Named turns come first, each shown by rows before and after it. Which turns, in which order, take the first row of each pair that follows to the second? Write the first one first, as in the answered first pair.
dovel:
[ 5 -5 -6  9 -5 28 24 -3  2 13 -5] => [  5   2  -8  18  -3  26  20   7   9   9 -11]
[ -4 -11  14  -9   4   3   4 -13   0  19  -2] => [-1  9  3  6  8 -5 10 -5 -2 22 -9]
[ -3 -15  -8  -8  -1  21  -2 -10  -2  -5   8] => [  3   7 -20   7   3  11   9 -10 -11   4   4]
giliz:
[ -1 -12  -5 -13  -6  -7  13 -21 -29   1  11] => [-20  19 -10 -22  -1  -7 -12  -9  -1  11  12]
[ -1 -18  10   9  -3  21   6   4  12  -4  -8] => [  5 -13  -8   0  -8  24   8  -6  -6 -11   7]
[  8  -5   2   3  -9  -3  -9   1 -16 -12   5] => [  1  10   0  -2  -7  -3 -20   4  -5  -7   3]
pibas:
[ -8 -12   9 -12  10  -4 -10  -8   4   4   4] => [ -5 -21  12  -6   8   0  -9   0   4  -5  -1]
[ -9  -2   0 -13 -14  10 -12   4   9  -3   5] => [-11   1   7 -13  -6  -1 -10  -1  11  14   0]
[  1   3  11   4   5 -15   3  -2  -6   9  -7] => [  4  -7   6   9  -4  -4   2   5  -7 -12  -7]

Each pair is two turns apart.
[  8  -6  -4  -9  -6  -8  -7 -11 -22 -17  11] => [  8  17  -2   6   5 -28  -7   2 -12  -3  -1] | pibas then dovel
[ -8   3 -13  -9  -7  23  -2  -4   7  -4   8] => [ -4  17 -19   3  -3  17   1   1   6  -1   4] | dovel then dovel
[  4 -18   8  -1   4  13   7  -1   2   4  -8] => [ -1  -2  -9 -11  -3  21  -6  -1   4  -2   2] | pibas then giliz
[-9  4  3 -2 -3 19 -3 -4 14 11  6] => [  1 -13   8   5  -4  16  11 -10   0   6   5] | pibas then giliz
[-10   7   0 -14   5  11 -17   3  21   7  10] => [  5 -13  12  -1   9   4  17 -13  -1  22   5] | giliz then dovel
[ -2  24 -23  -6  -6  -3 -12  10   0   9   1] => [ 14 -19   2  13  -6  -2  18   8 -14   3 -13] | giliz then giliz
[-18  14 -10  -8   2   5 -12  -3  11   1  -6] => [-16 -11  11  -5   4   9   0  -4  14   5 -17] | dovel then giliz
[ 15   1  11   7   7   1   7  -8 -11   3   2] => [ 5 18  7  2 10  2 -6 -3  5  8 -1] | giliz then giliz
[-11  14   0 -14  12 -26 -10  -8  -9  10  17] => [ -1 -17  20   0  14 -27   9  -5 -14   9   3] | giliz then giliz
[ 12  -6  -2   2  -6 -22   3  -2 -23 -14   3] => [ -3   8  10   6   3 -25 -13  14  12  -2 -11] | giliz then giliz
[ -2  -6  19  -5   3 -26   2   4 -13   7   2] => [  2 -10  10   6 -10 -16  -1  19 -13 -20   0] | dovel then pibas
[  2  12  -4  -7   1 -21  -5 -12 -13   2  10] => [ -7  -2   8 -11  -4 -14 -20   3   6 -13   4] | dovel then dovel
[ -5  18 -13  15  -4  20   6   3   6   2  -1] => [ -8  -1  -4  -3  -6  29   7 -10   2   3   7] | dovel then dovel
[-21 -12   9  10   1  36   5   8  36   6 -11] => [ -8  15 -11  19   9  22  30 -10   8  31  -7] | dovel then dovel
[ 11   5 -24  17 -11   9   4  13 -10 -31   2] => [ -7 -14  -6 -14 -11  26 -14   3   9 -27  13] | giliz then dovel
[  2  24 -17  15   6  -8  12   7  -4  12  -9] => [ -9 -24   8 -24  -2  15  -2  -9   4   1   4] | dovel then dovel
[ -6  17   9 -10   8  -8 -13  -8  -1  18   3] => [ 13 -10   8   5  -3  -6   5  -9 -25  -5   2] | pibas then giliz
[  8  -8   3  -4   5 -39  -3   1  -1 -10   7] => [  8  -4  -7  -8   0 -30  -8   1  -4 -20  13] | pibas then pibas
[ 3 -5  0  2  4  3 11 -9 -3 13  3] => [-1 13 -8 10  3  1 -1  4  8  6 -2] | giliz then dovel
[  9   6 -13  -9  -8  -5 -10  -7 -13  -8   9] => [  2  10  -1   3  -1  -9 -18  12  11  -5 -11] | dovel then giliz
[ 11  11 -11  -8   3  -8  -3  -6 -13   1  16] => [ 12   9  -1  -2   8 -17   3  -3  -8  13   8] | pibas then giliz
[  3  -2  -3  -5 -10 -14 -20  11 -16 -16  16] => [  0 -16  17   5  -5 -17 -15  22  -2 -10  -2] | giliz then giliz
[ -7   8 -11   6   4   2  -2  16   7  -4  -1] => [ -5 -18   4  -1   1  10   8   7   1  -7  -1] | giliz then dovel
[ -9  -8   0 -16  -1  26  -2  -7  17   5   3] => [ -4 -16  -1 -14  -3  25   7 -11   5   2   5] | giliz then giliz
[  3 -13  -1  -2  -4  11   8  -6  -4  -8   1] => [  1  14 -14   5   0   0   7  -1  -4   2   2] | pibas then dovel
[ -9   6 -10   6   6   8  -3   3  12  -4  -2] => [-12  -4  -1  -5  10   8  -1  -8  13   5   1] | dovel then pibas
[  7 -16  -2  -4  -9  12  17  -6  -8   0  -3] => [-9  7 -3 -8 -3 11 -5  6 20  9 -8] | giliz then giliz
[  4  -6 -12 -24 -11 -11 -18  -8 -17 -23  18] => [-12   0  15 -15   5 -21 -29   9  23   3  -4] | giliz then pibas
[ -5  -2  17  -2   4 -20 -10  13  13   1  -7] => [  2   3  10  -6   7 -22   8  -7  -8  18   3] | dovel then dovel
[ -5  -9   9  -2  -1  17  18 -12   4  22  -4] => [  0 -13   7   2  -3  15  22 -13  -3  17  -3] | giliz then pibas
[11  9 -1 12 -3 -6  4  3  6 -4 -1] => [ 13  -5   3   0  -9   2   0   0   5 -15   4] | dovel then giliz
[  1 -11   5  -9  -1  -4   5  -4  -5   0   5] => [  1   3   0   6   1 -11   0  12   3  -8  -4] | dovel then dovel
[  9  10 -14  10   0   8   3   6  -7 -15   0] => [ -3  -8   1  -8   0  17 -10   3   8 -16   2] | giliz then dovel
[ -7 -16   9  -5   1  25   8  -8   1  -4   3] => [-3 14 -4 23  5 11  9 10  4 -3 -9] | dovel then dovel
[  4   3  15   8  13  -8  16  -6 -17  18 -13] => [  0  21   1  16   6 -11  -9  18  -1  -5 -16] | giliz then dovel
[ -2  13 -15   3 -13   9  -9  -2 -10  -1   4] => [-6  4  6  8  0 -6 -1 -4 -4 23 -7] | pibas then giliz
[ 9  1 -6 24  1 11 21  6  0 -5  0] => [  0  22 -12  18   3  11   3   9  13   0   4] | giliz then giliz
[-2 -9 10 -4  1 -5 -8  8  6 -9 -3] => [ -7   4   4 -13   4  -7 -13   0   5  -1   3] | pibas then pibas
[ -5  11   9  -3   7 -19   0   0   0  15   0] => [  3 -14  16   3   1 -16   8   3  -7   1  -3] | dovel then giliz
[ 10 -16   4   7   2  -5 -14   5 -10  -1  -4] => [ 10 -12  -4   1  -1   0 -12  -2 -17  -3   2] | dovel then pibas
[ 14  23   2  -1   7 -13   1  -6  -8  11   8] => [  6   6  22  -2   8  -8 -14   9  18   5  -4] | giliz then dovel
[ -7  -9  12 -15   8   3  -2  -3   9  21   0] => [  5 -14   6  -3   5   6  16  -8  -8  18  -2] | pibas then dovel
[ -4  -1  -7 -10  -4   8 -10   1   2 -10   7] => [  1  15 -16   2  -2  -1  -3   1  -3  -4   6] | dovel then dovel
[  4  15  -6   4   3 -14  -5   8  -4  -8   0] => [ 11   1   1  11   2 -15   4   7  -7  -9  -6] | giliz then giliz
[ 10 -19   9   6   4  -1  -9  -6  10  -4  -1] => [  4  -3  -2  -7   5  -1 -17 -16   7   1  11] | pibas then pibas
[  8   6   4  15  11 -12  10   4  -2  10 -10] => [  2 -22  19  -7   9   2   3  -6   1   3   0] | dovel then dovel
[ -2  -6  -3  -8  -7  11 -10   7   9 -16   4] => [  0  -4   5 -13   3  -1   9 -16  -7  15   4] | dovel then pibas
[  3  -3   2   5  -6 -17 -16  18   7 -24   0] => [  9  -4  -3   3  -8 -14 -11  12  -3 -29   5] | giliz then giliz
[-10  11  -8   2   0  22  -4   3  12   3  -1] => [-11  -7   4   3   3  25   3   0  12   7  -4] | dovel then giliz
[  3 -18  13  -5   1  -1  16 -19  -9  19   5] => [  1   4 -18 -13 -11  11  -4 -15 -12  -4  21] | pibas then giliz
[-4 -2  1  3 -3 20  4  3 12  6 -3] => [ -1   1 -10  -1  -7  22   7  -5   2   1   6] | giliz then giliz
[  6 -13  10   2 -10 -20  -3   7   6 -11   2] => [  7  -3  -5 -10 -14 -14  -2  -8  -7 -10  17] | pibas then dovel
[ 5 -4 12 13  3  4 21  2  4  9 -8] => [  2  -1  -5   4  -9  20   6   9   5 -17   2] | dovel then pibas
[-12  -3   3 -12  -5   6  -7  -6   6  12  -2] => [ -6 -13   0 -10  -9   7   4 -12  -6   7   1] | giliz then giliz
[  3   8   7   2   5 -18   2  -3   2  27  10] => [ 13 -14  14  16   1 -17  12   5  -5   5   3] | dovel then giliz
[ -4 -23  21  -5  -4  -5  -7  -5  10   7  -1] => [ -6 -10   1 -16 -11   5 -16 -10   7  -3  14] | pibas then pibas
[  9 -12  -5  14  -3  27  14  14  -6 -12  -8] => [ -4  24 -15 -10   8   9   3  -7  -8  24   8] | giliz then pibas
[  4  -4   2 -11   5  -9  12 -15 -13  10   5] => [  9  10  -4  13   6 -19  12   4  -5   2  -8] | dovel then giliz
[-2  7  4  3  7  9 -4  2  4 14  8] => [ 4 -7  5 10  0 16  2  5 -1  1  5] | giliz then pibas
[ -4  19 -12   5 -12  33  -4   1   2 -14   7] => [  2  -7  10  19 -10  31  11   5   4 -11  -8] | giliz then giliz
[-11  13  -8 -13  -3   3  -6  -4  -2   4  10] => [-14  14  -6  -8  -4   3 -12   4   6   0   5] | dovel then dovel
[ -9   3  -7 -13   2  -6 -16   1   0  -8  10] => [  0 -22  10   0   2  -6   0   2  -3 -10   1] | giliz then giliz
[ -9  -7   0 -15  -1 -13 -27  -7   6  19  -1] => [  2 -23   7  -6   2 -13  -6 -15  -7  22  -6] | pibas then dovel
[ -9 -18   9  -8  -1   0  -8   2  16 -12   6] => [ -5 -11  -4 -15  -4   1  -9  -5   5 -17  15] | giliz then giliz
[ -4   6 -15  15   3   9   7  -3 -16  -5   0] => [ -8 -13  -4   3   0  20  -2  -2  -7 -14   1] | dovel then dovel
[-9 18 -2 -5  8 -6  0 -9  1 21  2] => [  3 -13   8  16   0  10   9   9   4 -10 -12] | giliz then pibas
[  9 -15   4   1  -7  -5   2   2 -11 -23   4] => [  3   6  -9 -12  -7  -5  -9  -4 -11 -17  15] | giliz then dovel
[  3 -23   9   4   5   5  -2   5   7  -3 -10] => [ 10  -3  -3  16   9  -4  11   0  -5  11 -11] | dovel then dovel
[ -7   3   8  -3  10 -19   0   5  -5   8  -9] => [ -2   5  -2  -9   8 -17   1  -3 -19   3   1] | giliz then giliz
[ 10 -15   1  17  -2  -5  19  12 -12  -1  -2] => [  2  12 -15  -7  -1  -7   6  -4 -16  14  15] | pibas then pibas
[ -2  -1  19  -1  -4  -7   5  16   9   9 -12] => [ 2  2 15 -5 -1 -8 15  2 -6 20 -5] | dovel then dovel
[ -9  -6  -1 -10  -1  12 -14   1  22 -14  -1] => [ -9  10  -4 -16   5   3  -4 -19   7  14   7] | pibas then dovel
[ -3  12 -11  14   4  -5  -1   7   3  -3  -6] => [  1   9 -15  13  -1   1  -1   4  -2 -10  -2] | giliz then pibas
[ 10   0   1  -1   8 -16   7  -5 -17  13   0] => [ 14  -2  -1   9   3 -18   2  11 -12  -4  -5] | dovel then giliz
[  5  11 -13  -6   2 -21 -16   0  -3  -4   6] => [ 11  -8  -2   9   3 -21  -8  11   1 -12  -8] | pibas then pibas
[  1  17   9   5   9 -16   3   4   6  18  -9] => [ -2  -4  11   0  -4   4 -11  17  17 -16  -7] | dovel then pibas
[ -3  -6   0   1  -7   0   2 -12  -6  23  -5] => [  3 -16   4  10  -8   1   7  -4  -6  14 -12] | giliz then pibas
[ -7 -10   9   4   2  14  -1   3   8 -23  -2] => [  2  14  -6  15   5   2  18  -6 -11  -3  -1] | dovel then dovel
[ -2  24 -10 -13   3 -11  -2 -10  -1  16   4] => [ 10 -11  12   2   4 -12  21  -8  -7  14  -8] | giliz then giliz
[  5   9 -10   5  -6 -13  -6   0 -17  -6   5] => [ -2  13  -5  -3  -3 -17 -17   3  -6  -2   4] | dovel then pibas
[ 10  -8  19  24  15 -17  19   4  -7  10  -8] => [  3  18 -21   9  -5   8  -9  12  -5 -27  14] | pibas then giliz
[  0 -15  10 -12  -3   5   6  -8  -3   4   6] => [ 2 14 -7  2  3 -6  8 -2 -4 14  3] | dovel then giliz
[ -7 -13   6   1  -2  25  10  -3  13   9  -4] => [ -2   7  -3  17   2  15  16   6  12  13 -11] | dovel then dovel
[ -3   4 -10 -20   8  -9  -7 -19 -13  -9   7] => [  6 -21   9   2   9 -10   7  -2  -8 -19 -11] | pibas then pibas
[-10  13  -2  -7  -6  23  -1 -12  -2   6  18] => [ -2  -1  14   1   3   9  15 -17  -8  20   9] | pibas then giliz
